The rows below come in pairs that one turn or mirror swaps. Which row does each named row swap with?
The rows were stretched afterwards, more along some directions than others.
farad: [ -1 -23   2   9 -18   9   2  36  13 -18  -4   0  -3  10   8  10]
liv: [  4   7 -12  13   3   0  10 -21   5  -1   3   4  -3 -13 -22   2]
niput: [ 33  -3   6 -24  -8  12  -4   1   8  -8  -6   7   7   0   4 -11]
Velun: [ -7  -1 -17  -7   1 -18  13 -27 -19  12   5 -12  -7   8 -13  -4]
likog: [ 23  -6 -32 -20  -3  -1  -2  -1   5  -1  12  21  -8   1 -15  -7]
Fesi: [  0  -6  -1  -5 -17   0 -15  10  -7   2   6   0 -16   8  12 -13]
Fiti: [ 13  19 -16   7   6 -16  17 -31  -6 -18   8   0  -3   3 -27  -1]
pigid: [  8   6 -12   6  -7  -3  16 -28 -13 -23  -2  15 -18   1 -20   0]
bet: [12 17  0 -1  7 12 15 11 15 -4 -5 14  7  9 -4  1]
remig: [ -4 -15   3  -2  -5   1 -14  -1 -20   7 -15  -2   2   8  33   5]
fani: [ 30  -7   9 -20  -7  20  -6  17  19  -7  -2   9  15  -7  11  -6]
faf: [-14  16  21  11  -2   4 -10  -1 -17 -11   3  -9   2  -5   5  -8]
Fav: [ -4 -22  -9  -3  -6  -4 -10   2 -11  11 -10  -4  -8   3  24  18]
Motem: [ -2  -4  -4   8   0  -7  -7  -7 -18  16 -12   2   0   7  19  20]
sor: [ 12  15  -3  12   1   5  19 -22   3 -14   0   7   4   0 -25   6]
gib: [ 29  22  -8 -21   2   3   6   4  22 -16  18  -4  14 -10 -31 -19]
nadi: [  3  23  14  18 -12   9  -6  -3   6   6   2   0  15   0  -5 -16]
ranip: [  5  -9 -25 -19   2 -14 -12   8   0   3  29  13 -15  -2  -9  -8]
nutu: [-12   8  27   1  -9   7 -21   9   3   0   4 -10  16   0  19 -15]
Sapun: [ -6 -33 -12  -6  -6 -16  -5   7  -8  13  -3  -8  -1   2  26  18]
fekam: [ -9   5 -20 -12   1  -9   2 -25 -21   5  10 -11  -8   4 -23  -9]
gozi: [ -4  16  13  -2   2  -3  -8   0 -10 -11   2   9  -3  -2  11  -4]
fer: [ 19  21   0  -8   8  13   6  11  22  -5  -2   7  12  15 -14  -6]
zul: [ -9 -12   4  -8  -4  -1 -11   5 -13 -11  13 -10  -1  -2  22  -1]
selo: [  5  18   9  11 -11  -1 -15  -4   2   7   3   2  16   2  -3 -14]
Gelo: [ -7 -23  -2  12 -20   9   2  28   8 -19   4   0  -4  11   4   7]
zase: [  5   4  28  -1   0  11  -4  13   3 -11  -6  -5   8   0  22   7]
mag: [13 -1  7 12 -7 -2  2 23 23 -1 -6 -9 -1 -7 10 17]
tes: [ -6 -29 -12  10 -13  -4   6  31  17 -11   8   1 -15   2  -6  10]
koz: [ -2 -25  -8  -1 -19   1  -3  25   6 -24  10  -4  -8  15   0  -2]
pela: [ 16  11  10  14 -11   3  -5  18  23  -4  -3  -6  12  -6   9   2]
kadi: [ 23  22 -14 -16   9  -5  15   0  21  -9  17  -5   4 -11 -41  -6]
buta: [ 17 -19 -18  -7  -9  -4   8  -7  -5   0   0  12 -36   6   5   3]
tel: [ 18  18  -6 -11  -3   5   8  14  24 -16  13  -8  10 -16 -36 -12]
zoz: [ 16  14  -6  10   5   8  16 -23  -5 -12 -11  15  -1  -8 -14   8]
feg: [ 12  26  13  19  -4   6   2  22  28   4 -10  -4  14 -13   1   6]
Voma: [ 11  -3   5 -10   2 -10  -2   2  -5 -21   5  -8  -2   2  12   3]
sisus: [-10   0 -20  -1  -4  -8   1 -30 -29  -2   7  -5  -2   9 -21 -13]
niv: [ 21   1  -4  -6  -3  12   9 -16  14  -7  -8  13   9  -3  -7  -2]
miban: [  7 -26  -2   4 -19  11  -6  32  20 -20   1  -3   1  15   4   7]
ropo: [  8  22  -2   6   6   7  16   9  15  -4  -4  11   7  11 -17  -1]
sapo: [  1 -10 -14 -15  -6  -5   5 -22 -30  -6   4 -11 -14   9 -15  -2]
rog: [  6   9 -19   6   4  -2  18 -34 -12  -6   4   6  -6   0 -12   3]
vib: [ 16  14 -10  -3   7   3  11   6  15  -5  -3  16   4  14  -5   0]
Luvo: [ 9 13 -4 -1 13  0 18 14 21  6 -4 12 -7  2 -9  4]
pape: [ -2   6  19  -7   7   7  -9   6   3   0   2  -9   1 -14  13  -5]

ropo pairs with farad
buta pairs with ranip
fani pairs with nadi
bet pairs with Gelo
faf pairs with zoz

